Rotation paths and how fast each direction turns (degrees per step):
Each turn is a multiple of 5 degrees from 10 to 175, or 0.
Each row of a path follows its step; steps can be skipped.
Path 1:
step 0: [-21 -12  -3 -27  16  -9  26  31 -21 -21 -56   7  -2   6  14   9   3 -26
 -20 -35 -10  -6  31 -13 -33 -13   6  -7 -39]
step 1: [ 17   6 -26 -18 -19   6  26 -14   4  13 -18  13  23   1 -14  14 -25  33
  47  47  13   3 -13 -32  -3  32  21 -13  16]
step 2: [-20 -15  15  15 -11  -3  -5   8  -7  32  31 -30  14 -28  30   3 -14 -14
 -33   9   2   7 -28  20  17  13   4  -8 -68]
step 3: [ 28 -26  -4  17   1  19 -31 -36   4  18  32  27   9  10 -22  -9  16  22
   7 -30  11  -5  20   0 -27 -21 -22 -46  22]
step 4: [-16  13  14  34  31  -1 -11  16 -42 -14 -34  10 -12   2  15 -43  17 -17
  22  11  25 -22 -24  30  17 -17   9  29   5]
step 5: [-18 -24  -8 -20 -11 -38  44  15  25 -24  36   3 -11  19 -16  12 -21 -31
   7   4  28  15  24  -6 -32 -16 -11  14  29]
step 6: [ -2  27 -34 -39  14  25 -17   8  -1   3 -37 -14  17 -18   1  -7 -23   2
   8  -8 -38   0 -32 -17 -40 -16   7  18 -37]
step 7: [ -1 -35   8 -10 -34 -16  26   0 -27  37 -32  -3  49  -9  -1  31   4  -2
 -16   4   8  -3  12   1  15  31   2 -39  23]
step 8: [ -2  12 -14  32  36  22   8 -26  -1  16  55  16  16 -15  -8 -26  -6  41
 -14  11  17   5  -9  -8  15  18  24  12 -40]
step 9: [ 32 -28  25  22   2 -12 -14   9   0   9   1   0 -21   8  57 -10  -3 -20
  14 -19   9 -19  34  33 -27 -21 -27 -26 -12]
step 10: [-16   7   3   8  -1  12  -9 -17   3 -44 -17  19 -12  21 -40 -30 -14 -10
  29  -3  35  -4 -55 -18  -9 -16  18 -17  27]
step 11: [-39  -5   1 -31  -3 -20  17  24 -35  15  11 -18  -6 -20   9  44  23 -21
  22  14   8  12  -3  10 -17 -28 -15  46 -15]
[-18  11   3   9  10   5  -8   8   5  -8  -8  -4   5   1  -7  -1  -3  -4
  -6  -6  -2  -9  -3  10   3   0  17   1 -23] : 170
[-12  -3  -9  -6   3  -3  -4  -6  -2   5   2   3 -13  -2   1  -2   1  18
   7 -16 -12   6  18   0 -10  -8  -7   1 -15] : 125
[ 10  -9  -3   4   3   2  11  14   2 -16  -2   6  -4  20  10 -16  -5   0
   7   8  -1   0  14  -9   5  -4   8   3  -7] : 80
[  1  -9   8   1  -1 -19   1  14   9  10  -5  -3   0  -6  -6   6   4 -17
   4 -12   8   6  17  -2   8  -1   2 -15  -2] : 160
[  6  19   6  -6   4  15  -2   8  -1   6   0   4   4 -12  -6 -14  -8   1
  14  -4   8  15  -1  -8  13  -3 -10   5  -5] : 160
[ 12  -5   0  16  -7   2   2 -18   6   9   7  -3   9   8   0 -13   9  -1
   5 -14   1  -9   0  11  12   9  -6   5 -11] : 65
[ 10 -13   3  -5  -2  18 -10   1   8  -8  -9  -3   6  -1   7  -5   0  -6
 -10 -19 -10   7  -9  -1  -7 -12   0 -11   4] : 110
Path 2:
step 1: [ -3 -21 -19  32 -29 -25  -3 -41  -5 -21  -6  30   7  26   0  12  -4 -49
  15   5  12   2 -27 -20 -52  -9   2  37 -10]
step 2: [-15 -24 -25  29  -5   9  15  -3   6 -41  25 -41  42  -5  -6 -42  25 -14
  -2 -11  -4  19   0  -6  21  52  -2  16 -27]
step 3: [ 12   8  19 -15  10 -15 -14 -25  18 -40 -26 -23 -24  -3 -28 -22  -9 -21
 -19 -27 -32  -1  52  22   3  11 -37 -39   3]
step 4: [-14   6  18  22   1  12   6  32 -22 -17  -2  32  -3  43   5  27  -2 -44
   6  -6 -40  11  13   0 -63  -9 -10  -5  31]
step 5: [ -3  15 -21  32  13  15 -31  11 -27  17  36  39  43  12  13 -21  37 -24
  -5 -36   8  31  -5  11  28   8   1   3 -19]
step 6: [ 21  -3 -18  -7   2  22 -30 -59  23 -26  18  26 -18  10   0  -4  -3  14
 -33 -11  -2 -16  15   6   6 -13 -53   9 -51]
step 7: [ -7 -21  33 -12  27  20  23   9  -9 -45  -1 -29  12  71  -2  16 -11  -9
   7  19 -14 -21  -1 -17 -24 -10  -3  10 -35]
step 8: [  1  24  32  10   8 -12  27   7 -31  22 -24 -15  23  24  -9 -46  22 -20
  -9 -32  12  28 -30  30  -7  12   6 -38 -32]
step 9: [-31  33   5 -12 -34  19  11 -33   1  -8  19  24 -32 -29 -11 -12  -6 -26
 -17 -36  31  26   6   3 -37 -14 -38   7  -8]
step 10: [-39 -30  -4   0   9  12 -19 -27 -19 -61   8  23  19  13 -38   8  21 -16
  29  -4  11  -6  13 -22 -19 -10  37  33  -4]
step 11: [  9 -23 -34  42  13  19 -11 -39 -13 -26 -22 -39  26  10 -10 -13  24   4
   4   0 -22  11 -20  43   2  23   0 -42 -10]
step 12: [-10  33   9   1   0   0   7 -20  20 -29  14 -28 -12  30  19  11 -30 -11
  10 -22  -4  40  17   1   3   6 -71 -31  27]
[  6  -1 -12   4  15  -7   8   6  -6   1   3   2  -9  -6   4  10 -23   9
   0 -14  10  -6   5   5  -3  11  13   3  -3] : 0
[  2  11   3   0   6  -8   0  -1   7   5   3 -21   4  11   4  12   4   1
 -10  -6  -7   2   2   4 -12 -13  13 -18   7] : 90
[  9 -10 -19  -1   5   8  12  -6  11   4 -12  -6   4   9 -10   2  -2   4
   2   5  -1  10   9 -20   4   2  -2  -8 -10] : 80
[ 16  -1  11  -8  -1  -2   9  -4  -8  -8  16  -9  -4   9  -7 -10 -12   0
   0  14  -6  -2  -5   1   5  16  -2 -12   8] : 80
[ 13  -1  -2  -1 -10  11 -14   4  13 -12  -6  -2 -17   0  11   2 -14  -8
   1   2  10   7  -9  -4 -15  -6  -5  -2   3] : 130
[ -8  10   3 -13  14  -4   0  -9  12  -9   4   3 -14  -7  -2   0   5   7
 -22  -4   6   4   6 -11   8   3 -11   2   9] : 115
[  1  -5  -5   8   6  -1  -4   4 -21   2  -9  -9  -8   1   2   8  11  -8
 -13  -2  -3   7 -24 -11   6   9   1   3   3] : 115
[  9   7  -8   5  -8   2   9  -6  -7  -5  -2  -1 -11 -14  10  -5   7  -6
   0  -7   0 -10   3   4  18 -13  -2 -20  -8] : 125
Path 3:
step 0: [ -9  -9 -24  11 -21  27  25  -9 -14 -18 -26  -2 -41 -48  45   5   7   3
   0 -28  10  -3  19 -40 -15   1  45   4   4]
step 1: [  4 -27  20 -33 -13 -21 -32   3  29  10 -19  -7  27  35  -3  -4   3   8
 -23 -56  15  13  -5 -16 -23  26  34  29 -19]
step 2: [ 11 -30  20  52 -12  -4   4  42  25  -5 -19  -9  30  30  -8 -16   2  21
 -14  19  27  -8  13 -15  25 -16 -14 -18  45]
step 3: [  4  24   7 -38   6   2   4 -24  27  23  35   5  -8  14  31  -6   3  -8
  23  40   2 -21  44  -3  26  13 -25  34  42]
step 4: [  2  -4 -15 -31  32  64  14  -1 -18   1  -9  -1 -25  22 -28  -4   5 -15
 -44  29 -15 -25 -33  -4   1  21 -25  -2 -21]
step 5: [ 11   7 -28   3  35  -6  29 -21   7 -14 -16  10 -40  -7   3  21 -25   4
 -27 -23 -16  -5  23 -12  -5 -56  51 -20  -4]
step 8: [ 11 -26  10   8 -11 -10  13 -11 -28 -13  31 -30 -11  -8  40  20  -9 -23
  16  32   0 -23  24  10  19  -3 -50 -15  49]
step 9: [-11  45  -6 -64  39  -8 -23  11 -28  -4  20 -26 -25  12 -14  -8  -8 -30
 -12  27 -20  13  -9 -13  -6  27 -15   4 -13]
step 10: [-10  -2 -20  29  16  21 -21  -2   4 -13 -26 -15 -32 -18 -50  12 -11 -17
  -4   4 -27 -13 -35   5 -10 -62  20 -24  -4]
step 11: [  0  23   9   3 -37 -43   0 -29  13 -28  43  30   3  -7  14  -1  29  12
  19  -7 -10  -3   7   8 -14 -37  43  -1 -38]
step 12: [-11 -11 -23   0 -39  17 -11  45 -26   7   3  29  35  -2 -10  -1   9  -5
  28  -7  58  -8 -18  28 -24  32  -3 -20 -17]
step 13: [  7 -36 -28  43  -2 -41  -8 -11  -7  13 -22 -31 -10  13  42  24 -30 -25
  13  14  14  11  35  14   4  19 -27   7 -16]
[  1 -11  10  -9  -3 -12   6 -15  10  -1  17  -1  -2  -1  -1 -19   6 -10
  -5  -7  -5  -4  -7  -3  -6  11  -9   0 -12] : 140
[ -1   5   0   2   5   3  -8  -1   2  -5  13 -22 -10  16 -11 -10  -1  12
   9   8  -7   1  -5  -2   2   1  -5   8  18] : 60
[ 13  -9   6 -13  12  15   1  -2  10   4   8   4  -5   5   3   4   6   6
 -22  -2   8   1  10  -2   6  -4   3  -8  13] : 20
[ -8  -8   3  -6  10   1  10  -2 -10  11   4  -5 -12   1  12   9 -13   7
   3   6  15   6 -14 -14 -11  -5  -6   4  -8] : 80
[-13   2  18   2   0  -9 -19   8  13   3   0   7  -2  -5   3  -4 -11  15
  -5  -4  -1 -14  -9  -2  10  -8   6  -6  -3] : 80
[  0  -2   2 -26  -3   3  -4  16   0   1  -7   2 -11  -5 -14   1   9   4
  11  -8   8   0   3   6   5   4  -8  14  -9] : 130
